Each row is a point on a hilly landscape, with its height.
j_10: [ 32  -3 -14   5 -11  -2  -7 -26   1 -17]  h=0.59
j_963: [ -8 -16   1  -2   4   5  -8 -10  10   1]  h=1.01
j_238: [-11   5   5   0   5  -1   5  15  -3   4]  h=1.00
j_2: [-16 -13   4  -1   5   8  -2  -4   7   6]  h=1.29
j_228: [-23   0   5  -1   4   4   5  14  -1  11]  h=0.95
j_152: [ 32  -3 -16   4 -12  -2  -8 -27   2 -16]  h=0.46
j_500: [ 17  17   4   7  -5  -9   1   2 -11 -13]  h=0.78
j_63: [ 30   3  -6   6 -10  -6  -4 -17  -4 -18]  h=0.75
j_13: [-10 -17   1  -2   3   8  -9 -11  11   2]  h=1.30
j_777: [-27   6   4  -3   2   3  12  24  -3  20]  h=0.75
j_43: [ 27  -1  -6   5  -6  -3  -6 -19   0 -14]  h=0.65
j_71: [ 7 14  5  4  2 -5  4  8 -8 -6]  h=0.67
j_47: [-13 -15   3  -2   5   7  -6  -8  10   3]  h=1.24
j_509: [ 19  18   5   8  -7 -11   0   1 -12 -15]  h=0.94
j_878: [ 1  3  4  2  5 -3 -1  3 -1 -3]  h=0.54
j_411: [ -2  16   7  -3   3  -1  15  20 -13   5]  h=1.03
j_593: [-22   8   7  -8  -2   3  16  29  -7  26]  h=1.22
j_46: [ 26  -6 -13   3  -7  -2  -9 -25   6 -12]  h=0.62
j_788: [ -4 -18  -9  -4   1   5 -14 -17  17  -1]  h=1.42
j_64: [-8 -8  3 -1  6  3 -5 -3  6  2]  h=0.99
j_420: [-17  -8   5   0   5   5  -1   3   4   5]  h=1.04
j_577: [  8  19   7   4  -1  -6   7  12 -14  -4]  h=0.86
j_434: [-25   2   4  -1   4   3   9  18  -1  14]  h=0.82
j_825: [ -8 -11   3  -1   5   3  -6  -5   6   2]  h=0.93
j_484: [ 2 -6  2  1  4 -1 -5 -5  3 -3]  h=0.95
j_841: [ 21  -8 -16   3  -6  -1 -13 -25   9 -10]  h=1.14
j_225: [-21   6   5  -2   4   2  12  22  -4  14]  h=0.63
j_254: [ -9 -18   1  -2   4   6  -8 -11  12   2]  h=1.28
j_204: [-14  10   6  -7   3   2  17  26  -9  16]  h=1.20
j_231: [-16 -14   5  -2   5   9  -3  -6   9   6]  h=1.37
j_791: [ 14  -3  -2   2   0  -2  -7 -13   2  -9]  h=0.56
j_809: [ 21  -7 -10   3  -4  -1  -9 -21   5 -11]  h=0.92
j_675: [-24   4   5  -2   3   3  11  21  -3  15]  h=0.59
j_595: [-18   8   5  -4   4   2  14  24  -6  14]  h=0.92
j_831: [-13  11   7  -8   2   3  19  27  -9  17]  h=1.29
j_955: [-15 -15   4  -1   5   9  -5  -6   8   4]  h=1.33
j_155: [ -3 -17  -4  -3   3   4 -12 -15  13  -1]  h=1.28
j_133: [ 4  9  4  2  2 -4  0  6 -4 -5]  h=0.37
j_370: [ 23  14   1   7  -9 -11  -2  -5  -9 -18]  h=0.85
j_762: [ 11  19   6   6  -2  -7   5  10 -14  -8]  h=0.98
j_325: [ -3  14   6  -1   3  -1  14  19 -11   4]  h=0.99
j_176: [ 4 11  5  2  4 -4  3  9 -7 -5]  h=0.65
j_37: [-25   6   5  -6  -1   3  15  27  -5  24]  h=0.89
j_223: [-8 11  6 -2  4 -1 11 20 -8  6]  h=1.14
j_844: [-14  -6   5  -1   5   3  -1   3   3   6]  h=1.00
j_729: [ 23  12   1   7  -7  -9  -2  -6  -8 -16]  h=0.68
j_460: [-6 11  6  0  4 -2  8 16 -7  3]  h=1.06
j_973: [ 13  22   7   6  -4  -9   6  10 -17  -8]  h=1.19
j_81: [ -1 -16  -3  -2   3   3 -10 -13  11  -1]  h=1.14
j_122: [-25   6   5  -4   1   3  14  25  -4  21]  h=0.65
j_78: [-25   6   5  -6   0   3  15  27  -5  22]  h=0.82
j_438: [ 16  -9  -9   2  -2  -1 -10 -20   7  -9]  h=1.11
j_17: [ -4 -17  -4  -3   2   5 -11 -16  13  -1]  h=1.29
j_556: [-12   5   5  -1   5  -1   5  15  -3   5]  h=0.99
j_191: [-16   8   5  -1   5   0   8  19  -4   8]  h=0.94
j_237: [ 23  13   2   7  -7  -9  -2  -5  -8 -16]  h=0.73
j_820: [-8  9  5 -1  5 -1  7 17 -6  4]  h=1.04
j_586: [ -6 -15   0  -2   5   5  -9 -11  10   0]  h=1.03
j_633: [-24   5   4  -2   4   3   8  19  -3  13]  h=0.67
j_969: [-1  4  4  2  4 -3  0  6 -1 -3]  h=0.56
j_700: [-11  -1   4  -1   5   0   1   7   2   3]  h=1.06
j_394: [  8 -14  -9  -2   0   1 -13 -19  11  -5]  h=1.28
j_492: [ 11  22   8   4  -5  -7  11  13 -19  -4]  h=1.30
j_76: [ -8 -18  -1  -4   3   7 -10 -13  14   2]  h=1.38
j_525: [-19   8   5  -3   4   0  13  24  -6  14]  h=0.83
j_966: [ -2  15   6  -2   3  -1  13  19 -11   4]  h=0.97
j_491: [ 26   5  -2   6  -8  -6  -3 -14  -4 -16]  h=0.60
j_898: [-28   5   4  -3   2   3  12  22  -2  18]  h=0.69
j_439: [ -4 -17  -8  -4   2   5 -14 -17  17  -1]  h=1.42
j_49: [ 31  -3 -13   6 -10  -3  -7 -25   2 -16]  h=0.52
j_747: [-14  -2   5   0   6   1   2   9   1   5]  h=1.04
j_886: [ 10  -6  -1   1   2  -1  -6 -11   4  -7]  h=0.76
j_645: [ 13  -5  -2   2   1  -2  -6 -12   3  -8]  h=0.68
j_279: [  6  20   7   2   0  -5  11  15 -15  -2]  h=0.86
j_724: [ -4 -14   1  -1   5   3  -8 -10   9   0]  h=0.99
j_812: [ 10 -14 -13  -1  -2   0 -13 -21  13  -6]  h=1.30
j_918: [  3 -11  -1   0   4   0  -8 -12   7  -3]  h=1.16
j_408: [  3  19   8  -2  -2  -2  17  19 -17   5]  h=1.31
j_119: [-12 -17   1  -3   4  10  -8 -12  13   3]  h=1.42
j_779: [  9  22   8   4  -3  -6  10  12 -18  -4]  h=1.18
j_485: [-24  -4   5  -1   4   7   5   9   2  11]  h=1.24
j_449: [-15  10   6  -5   4   2  14  24  -8  14]  h=1.08
j_374: [-23   8   7  -8  -2   4  16  28  -6  27]  h=1.31
j_340: [  8 -15 -15  -2  -1   1 -16 -23  15  -6]  h=1.36
j_54: [ -9 -12   3  -2   5   5  -5  -6   7   2]  h=0.86
j_211: [-14   0   4   0   5   1   2  11   0   5]  h=1.02
j_304: [-14 -16   3  -3   4   9  -6  -9  10   4]  h=1.37
j_447: [ -2 -15  -2  -2   4   3  -9 -13  11  -1]  h=1.11
j_56: [-9 10  6 -2  5  0  9 18 -7  5]  h=1.07
j_604: [  4 -14  -6  -1   2   1 -11 -15  10  -4]  h=1.24
j_904: [-21  -3   5  -1   5   5   4  10   2  10]  h=1.12
j_296: [ 21  -4  -7   4  -3  -2  -8 -19   4 -11]  h=0.79
j_468: [-19   7   5  -3   4   1  12  22  -5  13]  h=0.81
j_521: [-14  -4   4  -1   5   2   0   6   3   4]  h=1.03
j_107: [ -7 -18  -6  -4   2   7 -13 -16  17   0]  h=1.44
j_680: [-7 11  5 -2  5 -2 11 19 -9  4]  h=1.13
j_101: [ 17 -10 -18   1  -5   0 -15 -25  11  -9]  h=1.31
j_201: [ 33  -3 -17   5 -12  -2  -8 -29   1 -18]  h=0.74
j_7: [-20   1   4  -1   4   3   5  14   0   9]  h=0.90
j_948: [ 29  -4 -13   4  -8  -1  -8 -25   3 -14]  h=0.49
j_896: [ 25  -3  -8   5  -6  -2  -7 -20   2 -13]  h=0.69
j_649: [ 34  -2 -14   5 -13  -3  -7 -27   0 -19]  h=0.84
j_833: [  9  21   7   3  -4  -6  12  14 -18  -2]  h=1.26
j_200: [  0 -16  -6  -3   2   3 -12 -17  14  -2]  h=1.30
j_601: [ 29  -3 -12   5  -8  -2  -7 -24   2 -15]  h=0.57
j_496: [ 23  14   3   7  -8 -10  -2  -5  -8 -17]  h=0.79
j_291: [ -6 -13   1  -2   4   3  -7  -7   7   1]  h=0.93
j_266: [ 13 -13 -17  -1  -3   0 -16 -24  13  -7]  h=1.35
j_564: [ 3 -4  3  0  4 -1 -4 -4  3 -4]  h=0.81
j_751: [-17  -5   5  -1   5   4   1   6   3   6]  h=1.03
j_242: [ 24  -6 -10   4  -5  -2  -8 -22   4 -12]  h=0.79
j_462: [ 11  22   8   4  -5  -7  11  13 -21  -3]  h=1.35
j_489: [-8 -9  3 -1  5  3 -3 -1  5  2]  h=1.01
j_816: [-18   6   5  -2   4   1   9  19  -4  11]  h=0.80
j_416: [ 23  14   1   7  -8 -10  -2  -5  -9 -16]  h=0.75
j_580: [ 35  -2 -14   5 -14  -3  -6 -28  -1 -20]  h=0.98
j_683: [ -1 -16  -5  -3   3   2 -11 -15  12  -2]  h=1.21
j_653: [ 30  -4 -15   5 -10  -2  -9 -26   3 -16]  h=0.40
j_360: [ -8 -17   0  -3   3   6 -10 -13  13   1]  h=1.30
j_665: [-23   7   5  -4   2   2  14  24  -4  18]  h=0.57
j_354: [  3  18   6   1   1  -4  10  16 -13  -1]  h=0.60
j_458: [  7 -15 -14  -2   0   0 -15 -21  14  -4]  h=1.34
j_817: [-17   7   5  -2   5   0   9  20  -4   9]  h=0.91
j_383: [ 20   6   1   6  -4  -6  -3  -8  -4 -12]  h=0.42
j_286: [14  2  0  4  0 -4 -4 -8 -1 -9]  h=0.22
j_494: [ 5  6  4  2  3 -4 -1  3 -3 -6]  h=0.24
j_658: [ 25  12   0   7 -10 -11  -3  -8  -9 -18]  h=0.86
j_303: [-22   7   6  -7   1   3  16  27  -7  22]  h=0.93
j_132: [  0 -17  -7  -3   2   2 -13 -17  14  -2]  h=1.31
j_810: [-10  -7   4  -1   5   2  -3   1   4   3]  h=1.02
j_594: [-17   8   7  -7   2   3  17  27  -7  20]  h=1.09
j_529: [  8 -10  -3   0   2  -1  -9 -15   7  -5]  h=1.12
j_758: [ -5 -12   2  -2   4   3  -6  -8   7   0]  h=0.96
j_785: [-24   6   4  -4   2   3  13  25  -4  18]  h=0.54
j_867: [-11   9   6  -2   5   0  10  19  -6   7]  h=1.06
j_183: [  7 -13  -7  -1   1   1 -11 -17  10  -5]  h=1.25
j_450: [-13 -17   3  -2   4   9  -7 -10  11   3]  h=1.39
j_267: [ -5 -19  -9  -4   1   5 -15 -17  17  -1]  h=1.44
j_12: [ 28  -1  -8   5  -9  -4  -6 -20  -1 -16]  h=0.68
j_707: [  3 -16  -8  -2   2   2 -14 -18  13  -4]  h=1.31
j_819: [  4  20   8  -1  -1  -2  16  19 -17   3]  h=1.21
j_980: [-17   9   6  -6   2   3  16  26  -8  18]  h=1.10
j_952: [10  4  3  3  2 -4 -3 -3 -2 -8]  h=0.13
j_997: [ -5 -16  -2  -2   4   4 -11 -13  12   0]  h=1.15
j_975: [-25   6   5  -3   2   3  12  23  -3  17]  h=0.53
j_404: [-24   7   5  -5   1   3  14  25  -5  21]  h=0.68
j_20: [-14  11   6  -4   3   2  15  24  -8  13]  h=1.15
j_469: [-9  2  5  0  5  0  1  8 -1  1]  h=1.00
j_746: [  2 -17 -11  -3   1   2 -15 -19  15  -3]  h=1.34
j_488: [ 27  -5 -15   4  -8  -1 -10 -26   5 -13]  h=0.56
j_345: [ -5 -18  -4  -4   2   6 -12 -16  14   0]  h=1.35
j_798: [-24   6   5  -3   2   3  13  23  -4  17]  h=0.52
j_274: [  1 -14  -3  -2   3   1 -10 -13  10  -2]  h=1.18
j_359: [ 31  -4 -14   4 -10  -2  -8 -26   2 -16]  h=0.45
j_147: [ 28  -4 -13   4  -8  -1  -9 -25   4 -14]  h=0.48
j_733: [ 15  23   8   6  -7 -10   6   9 -19 -10]  h=1.32
j_160: [ 34  -2 -14   4 -13  -3  -6 -26  -1 -19]  h=0.89
j_699: [ 12  19   7   5  -2  -7   5   9 -14  -8]  h=0.96
j_807: [-22   8   7  -8  -2   4  16  29  -6  26]  h=1.19
j_742: [-16 -11   5  -1   5   7  -1  -1   6   6]  h=1.24
j_672: [-14   9   4  -3   4   0  12  22  -7  10]  h=1.05
j_199: [ 20  18   5   7  -8 -11  -1   0 -12 -16]  h=0.98
j_269: [-26   6   4  -3   1   3  13  23  -4  19]  h=0.65
j_167: [ 27  -5 -18   4 -10   0 -12 -29   7 -14]  h=1.02
j_479: [ 16  11   3   5  -2  -8  -1  -3  -6 -12]  h=0.47
j_68: [ 15  23   8   6  -8 -11   6   8 -20  -9]  h=1.35
j_538: [-23   7   5  -3   3   3  13  23  -3  17]  h=0.54
j_988: [  3  -9   1   0   3   0  -7 -10   5  -3]  h=1.10
j_668: [-5 -6  3 -1  5  0 -4 -1  3  0]  h=1.09
j_933: [-18   5   5  -2   5   1   8  19  -4  10]  h=0.85
j_553: [ 28  -4 -17   4 -10  -1 -10 -27   6 -14]  h=0.72
j_144: [-24   7   6  -7  -1   3  16  28  -6  25]  h=1.15
j_643: [ -9 -19  -3  -4   2   8 -11 -15  16   1]  h=1.44
j_338: [ 15  23   7   6  -7 -12   6   8 -19 -10]  h=1.33
j_187: [ 32  -2 -13   5 -12  -3  -7 -25   0 -18]  h=0.74
j_728: [-20   6   5  -2   4   1  10  21  -4  11]  h=0.77
Going downhill from each row below, which row is at the bottom of the valley where it ends?
j_107 -> j_54
j_279 -> j_354
j_7 -> j_798
j_918 -> j_952
j_491 -> j_952
j_997 -> j_54
j_71 -> j_952
j_975 -> j_798
j_833 -> j_354
